0: np.array([-0.82, -0.71, 0.20, 0.87, 0.24, 0.69, -1.67, -0.25, -2.28, -1.03, 1.46, 1.00])
1: np.array([-0.87, -0.51, -0.25, 0.37, 1.22, -0.53, 0.92, -1.28, 1.29, -0.41, 1.89, -0.61])
2: np.array([-1.35, -1.35, -0.77, 0.45, 0.22, -0.21, 0.96, 0.81, 3.65, -0.19, -0.33, -0.12])
3: np.array([0.49, 1.13, 1.48, -1.08, -0.77, 0.26, 1.16, 0.90, -1.83, 0.56, -1.03, -0.77])
4: np.array([0.34, 1.50, -0.19, -1.08, 0.45, -1.10, 0.48, 1.09, 2.18, -1.28, 0.29, -0.91])
5: np.array([-1.11, -0.30, 0.43, 0.80, -0.23, 0.45, 2.02, -0.11, 0.10, -2.65, 0.51, 0.41])
6: np.array([0.88, 0.41, 0.88, -1.06, -0.79, -1.25, 2.52, -0.04, -0.23, 0.48, 0.58, -0.79])
7: np.array([-0.61, 0.30, 0.20, 0.16, -0.47, 1.16, -1.40, -1.46, 0.06, -1.06, 1.30, 1.16])
8: np.array([0.16, 0.88, 1.77, -1.31, 0.04, -0.44, 0.77, 0.48, -3.06, 0.37, 0.65, -0.46])
9: np.array([-0.71, 1.92, 2.04, -0.14, -0.79, 0.24, -0.08, -1.50, -0.97, 0.14, 0.19, 0.27])
10: np.array([-0.34, 0.99, 1.79, -0.16, -0.39, -1.57, 0.58, -0.02, -0.39, -1.83, 1.36, 0.27])
11: np.array([-0.11, -0.13, 1.92, 0.13, -1.39, 0.14, 1.49, 0.25, -2.93, 0.84, -0.82, 0.12])
12: np.array([-0.42, -2.61, -0.09, 1.00, 0.97, -0.70, -0.97, 0.57, 0.71, -1.18, 1.36, 0.12])
13: np.array([0.59, 0.20, 1.07, -0.44, -0.69, -0.37, 0.96, 1.73, 0.27, -0.10, -1.32, -1.11])
14: np.array([0.20, 1.33, 0.18, -1.59, -0.28, 0.16, 1.05, 1.25, 0.88, -0.69, 0.42, -1.10])
15: np.array([-0.32, -1.13, -1.23, 0.24, 0.98, -0.41, 1.45, 0.38, 1.19, -1.56, 1.82, -0.69])
16: np.array([-0.92, -0.53, -0.84, 0.68, -0.10, 1.38, -2.01, -0.06, -1.03, -0.47, 1.75, 0.65])
17: np.array([-0.13, -2.11, -1.28, 0.28, -0.05, 1.13, 1.95, 0.50, -2.94, 0.51, 0.11, 0.58])
18: np.array([-1.13, -0.22, 1.10, 0.15, 0.80, 0.26, 0.92, -1.46, -0.08, -0.76, 1.73, -0.47])
19: np.array([-0.95, -0.06, 1.21, 1.04, 0.45, 0.59, -1.47, 0.80, 0.00, -1.46, -1.55, 0.30])
20: np.array([-1.05, 0.41, -1.39, 0.22, 0.45, -0.17, -0.02, 0.50, 3.51, -1.12, 1.03, -0.50])
21: np.array([-0.29, 1.61, 1.92, -0.40, 1.14, -0.12, -1.19, -1.39, -1.64, 0.09, 0.22, -0.25])
22: np.array([-0.14, 2.01, 1.83, -0.53, 0.47, -0.94, 1.80, -0.62, -1.05, -0.94, 0.07, -0.75])
23: np.array([-0.08, 1.78, 2.13, -1.65, -0.14, -0.28, -0.16, -0.10, -0.34, -0.34, 0.29, -0.17])
24: np.array([-1.02, -0.45, -0.01, 1.37, 0.42, -1.27, 0.77, -0.51, 1.00, -1.25, 1.43, -0.02])
25: np.array([-0.11, 2.11, -0.14, -0.21, -0.18, -2.09, 2.54, -0.04, -0.18, 0.34, 0.56, -0.61])
26: np.array([-0.23, 1.21, 1.62, -1.05, -1.07, -0.70, 1.25, -1.09, 1.99, 0.13, 0.58, -0.15])
27: np.array([0.73, 2.04, 0.14, -1.62, 0.20, -0.46, 1.43, -0.13, -0.30, -0.73, 0.86, -0.74])
28: np.array([-0.59, -2.01, 1.06, -0.42, -0.47, 0.95, -0.14, 0.23, -2.80, 0.80, 1.51, 0.47])
29: np.array([0.10, 2.68, -0.20, -0.82, -0.62, -0.34, 0.81, -0.27, -1.14, -0.90, 2.04, -0.36])
30: np.array([-0.69, 0.94, -0.27, 0.68, -0.07, -2.11, 0.76, -0.04, -0.66, 0.04, 2.00, -0.06])
31: np.array([-0.59, -1.62, 1.15, -1.01, -0.77, 1.68, 0.10, 0.05, 0.80, 1.54, -0.59, 0.00])
32: np.array([-0.36, -1.88, 0.67, 0.08, -0.32, 2.08, 0.28, 0.62, -0.45, 0.47, -1.80, 0.02])
33: np.array([-0.43, -1.44, 1.77, 1.30, -0.45, -0.49, 1.02, 0.67, -0.61, 0.26, -1.18, -0.63])
34: np.array([-0.32, -1.54, 0.98, -0.75, -0.38, 1.18, 1.63, 0.68, -2.70, 1.55, -0.30, -0.34])
35: np.array([-1.39, -1.45, 1.32, 0.34, -0.67, 0.80, -0.88, -0.36, 2.83, 0.19, 0.21, 0.11])
36: np.array([-1.10, -1.91, -0.74, -0.22, 1.17, 1.35, -1.22, -0.08, 1.64, 0.43, 0.96, -0.13])
37: np.array([-0.22, 0.39, -1.09, 1.02, -0.47, 1.21, -2.15, 1.04, 1.30, -1.74, 0.33, -0.25])
38: np.array([-0.86, -0.27, -0.39, -0.57, 0.29, 1.15, -0.40, -1.16, 0.34, -0.77, 2.26, 0.55])
39: np.array([-0.78, -0.36, 0.45, 1.62, 0.28, -0.13, 1.27, -0.48, -3.20, -0.80, 0.59, 0.18])
40: np.array([-0.36, -1.89, 2.28, 0.82, -0.81, 0.54, 0.31, 0.26, -0.82, -0.64, -0.97, 0.26])
41: np.array([-1.01, -1.82, 1.04, 0.11, -0.65, 0.36, -0.21, 0.73, -2.53, 1.69, 0.70, 0.44])
42: np.array([0.78, 1.18, 0.08, -1.07, 0.29, -0.51, 3.31, -0.14, -1.91, -0.27, 0.01, -0.75])
43: np.array([-0.30, 1.82, 0.20, -1.20, -0.42, 0.46, -0.76, -0.38, 2.69, -1.72, 1.17, 0.10])
44: np.array([-0.11, -1.62, -1.07, 0.30, -0.25, 0.66, 1.82, -0.31, -2.83, 0.61, 1.97, 0.02])
45: np.array([-0.55, -0.59, 1.10, 0.79, 0.66, -0.12, -1.27, -0.93, -0.47, -1.89, 0.43, 1.22])
46: np.array([0.79, 1.23, 1.34, -1.49, -0.27, -0.11, 1.79, 0.20, -0.66, -0.02, -0.62, -0.90])
47: np.array([-0.30, -1.36, -0.23, 0.82, 0.52, -1.12, 1.69, -0.37, 2.23, -2.01, 1.13, -0.16])
48: np.array([-0.26, 0.26, 0.83, -0.80, -0.90, 1.19, 2.02, -1.28, -1.40, -0.14, 1.56, -0.18])
49: np.array([-0.09, 1.75, 0.60, -0.45, 0.44, -1.15, 2.51, 0.26, -3.00, 0.71, -0.20, -0.71])
50: np.array([0.78, 2.09, 1.13, -1.10, 0.09, -1.42, 0.47, -0.32, -1.36, -0.01, 0.82, -0.58])
51: np.array([-0.71, -1.99, 0.02, -0.65, -0.33, -1.11, 2.43, 1.06, 1.23, 0.58, 1.17, -0.15])
52: np.array([-0.01, 0.86, 1.92, -0.71, 0.86, -0.60, 0.82, -1.47, -1.54, -1.07, 0.43, 0.38])

np.array([0.60, 2.26, 1.69, -0.54, 0.09, -0.70, 1.32, -0.32, -1.50, -1.27, -0.31, -0.74]) 22 50
np.array([0.33, 2.23, -0.24, -0.89, 1.09, -1.49, 1.28, -0.21, -0.40, -1.01, 0.91, -0.52]) 27 50
np.array([-0.89, -1.57, -0.99, 0.09, -0.15, 0.85, 1.56, 0.07, -1.18, 1.94, 1.39, -0.59]) 44 17
np.array([-0.57, -0.02, 1.61, 0.31, -0.25, 1.22, 0.90, 0.30, -2.57, 0.67, -1.82, -0.31]) 11 3
np.array([-1.26, -0.78, 0.15, 1.23, 0.05, -0.61, 0.23, 0.62, 3.21, -0.48, -0.77, -0.30]) 2 35
np.array([0.05, 0.63, -0.34, -0.72, -0.93, 0.82, -1.05, 0.82, 3.29, -1.93, 0.74, -0.18]) 43 20
np.array([0.51, 1.59, 0.59, -1.83, -0.43, -0.58, 1.88, 0.61, -0.89, 0.44, -0.14, -0.39]) 46 27
np.array([-0.62, 0.93, 1.30, -0.38, -2.07, 0.18, 0.47, 0.63, 2.15, -0.38, -0.43, 0.05]) 26 14
np.array([-0.62, 0.29, 0.75, -0.15, 0.04, -1.41, 0.60, -0.43, -0.29, -1.51, 2.32, 0.59]) 10 30
np.array([-0.78, -1.57, 0.79, 0.78, -0.62, 2.04, -0.74, -0.10, -1.05, 0.14, -0.82, 0.59]) 32 40
np.array([-1.57, -0.18, 1.38, 1.06, -0.10, -0.02, -0.38, -1.24, 0.08, 0.22, 0.89, 0.17]) 18 7
np.array([-0.92, -0.70, 2.12, 0.12, -0.38, 0.78, 1.48, -0.15, -1.45, -1.43, -0.49, 0.61]) 40 5
np.array([0.41, -1.08, 0.93, 1.38, -0.03, -1.00, 1.26, -1.08, -2.18, -0.06, 1.01, -0.47]) 39 44
np.array([-0.13, -0.27, 0.97, -1.13, -0.83, -0.32, 1.38, -0.75, 1.92, -0.87, 2.03, -0.10]) 26 1
np.array([-1.49, 0.23, -1.13, 0.11, 0.51, -0.10, -1.70, 0.50, 2.67, -0.02, 1.28, 0.10]) 20 36
np.array([-0.50, -1.44, 1.33, 0.57, -0.09, -0.26, -1.23, -0.60, -0.44, -1.48, 1.58, 1.04]) 45 0
np.array([-0.60, 0.03, -0.50, -1.60, 1.52, 1.16, -0.26, 0.18, -0.31, -0.64, 0.99, 0.11]) 38 36
np.array([0.17, 0.98, 0.82, -1.53, -0.48, 0.88, 0.73, 0.80, 1.78, -1.71, -0.77, -0.23]) 14 4
np.array([-0.67, 0.08, 0.60, 1.36, -0.43, -0.80, 0.25, -0.03, -2.73, -0.22, 1.87, -0.23]) 39 30
np.array([0.09, -0.37, 1.50, 0.67, -0.75, 0.66, 1.35, 0.34, -2.68, 0.63, -1.86, -0.33]) 11 3
np.array([-0.89, -1.60, 0.43, 1.45, -1.06, 0.30, -0.59, 0.86, 2.11, -0.48, -0.50, 0.04]) 35 2
np.array([-0.29, -1.12, 1.67, -1.19, -1.00, 1.22, 1.71, 0.12, 0.59, 0.68, -0.58, -0.40]) 31 32
np.array([0.10, -0.87, -1.00, -0.78, 1.47, -0.82, 1.08, 1.18, 1.19, -0.95, 0.88, -0.74]) 15 4
np.array([-0.78, 0.53, 1.28, -0.48, 0.10, 1.08, -1.70, -1.06, -0.07, -1.20, 0.48, 1.16]) 7 45
np.array([-0.20, 0.68, 2.32, -0.27, 0.03, -0.63, -0.51, 0.23, -3.53, 1.04, -0.16, -0.09]) 8 11
np.array([-1.04, -1.14, -0.66, 0.14, 1.30, 1.06, -2.26, -0.58, 1.43, -0.26, 0.78, 0.60]) 36 38
np.array([0.17, -1.40, -0.30, 1.50, 0.23, -1.13, 2.69, -0.51, -1.93, -0.29, 0.27, 0.00]) 39 44
np.array([-0.08, -1.32, 0.02, -0.06, -0.59, 2.88, -0.18, 0.17, -0.61, -0.06, -0.68, -0.15]) 32 31
np.array([-0.22, -0.75, 0.16, 0.92, 0.69, -0.79, 2.92, -0.09, -3.23, -0.20, 0.62, -0.56]) 39 44
np.array([-0.44, 0.02, 1.58, -1.43, -0.38, 1.90, -0.04, -0.39, 0.99, -0.14, -0.40, -0.18]) 31 23
np.array([-0.26, 1.67, -0.04, -0.41, 0.17, -2.16, 2.05, -0.27, 0.65, 0.90, 0.72, -0.72]) 25 6
np.array([0.24, -0.73, -0.37, -1.01, 1.26, 0.11, 2.63, 0.73, 0.33, -1.76, 0.15, -0.71]) 15 5
np.array([0.27, 0.60, -0.95, -1.07, 1.12, 0.23, 0.32, -0.97, -0.83, -0.41, 2.23, -0.32]) 38 29
np.array([0.15, 0.51, -0.53, -0.96, 1.47, -0.18, 1.64, -0.10, -0.49, -0.30, 1.24, -1.31]) 27 42
np.array([-0.97, -0.22, 0.12, 0.95, 0.81, 0.38, -0.76, -0.94, -2.15, -0.82, 1.88, 0.33]) 0 16
np.array([-0.07, 0.70, 0.60, -0.41, -0.08, -1.81, 0.07, -0.11, -0.04, -1.44, 2.29, 0.44]) 10 30
np.array([-0.39, 1.86, 0.83, -1.92, 1.05, -0.34, -0.32, -0.01, -0.05, -0.35, 0.60, -0.01]) 23 27
np.array([0.24, 0.37, 1.94, -0.94, -0.73, 0.80, 1.31, 0.43, -1.23, 0.32, -1.73, -0.33]) 3 46
np.array([-0.27, 1.47, 0.91, -0.60, 1.30, -0.65, 0.72, -1.05, -2.12, -1.37, 1.15, 0.24]) 52 22
np.array([-0.31, 0.28, -1.44, -0.38, 0.48, -0.44, 0.59, 1.06, 2.67, -1.80, 1.26, -0.51]) 20 4
np.array([-0.05, 0.48, -0.25, -0.26, -0.77, 1.61, 1.25, -1.03, -1.91, -1.14, 1.85, 0.09]) 48 29
np.array([-0.38, 2.47, 1.61, -0.83, -0.17, -1.07, 1.95, -0.16, -1.08, -0.93, -0.14, 0.00]) 22 50
np.array([0.26, -1.19, 0.30, 1.15, -1.42, 0.50, 0.89, 0.30, -2.42, -1.44, 0.77, 0.55]) 39 44
np.array([-0.76, -1.25, 2.13, 0.63, -0.57, -0.13, 1.26, 0.02, -2.38, 0.74, -0.79, 0.35]) 11 33
np.array([0.50, 1.94, -0.03, -1.31, 0.93, -0.67, 1.23, -0.39, -0.38, -0.82, 1.13, -0.87]) 27 50
np.array([-0.15, 0.92, 1.94, -1.34, -0.79, 0.26, 0.07, -0.17, 2.19, 0.52, -1.00, -0.41]) 26 23
np.array([-1.28, -1.33, 0.24, 0.06, 0.89, 1.37, -1.60, -0.95, 1.58, 0.03, 0.15, 0.68]) 36 35
np.array([0.06, -1.08, 0.17, -0.98, 0.23, 1.44, 2.66, 0.09, -1.10, -0.26, 0.77, -1.12]) 48 34
np.array([0.71, 1.49, 0.04, -1.71, -0.26, 0.02, 1.00, 0.87, 1.30, -0.92, 0.01, -0.82]) 14 4
np.array([-0.90, -1.11, 1.20, 1.65, -0.44, -0.54, 1.75, -0.34, -0.63, 0.20, -0.92, 0.07]) 33 40
np.array([0.36, -0.71, 0.30, 1.68, -0.42, -0.91, 1.26, -1.07, -1.53, -0.64, 1.21, -0.26]) 39 30
np.array([-0.18, 2.33, -0.84, -0.51, -0.62, -1.44, 2.28, -0.48, -0.47, 1.23, 0.82, -0.15]) 25 6
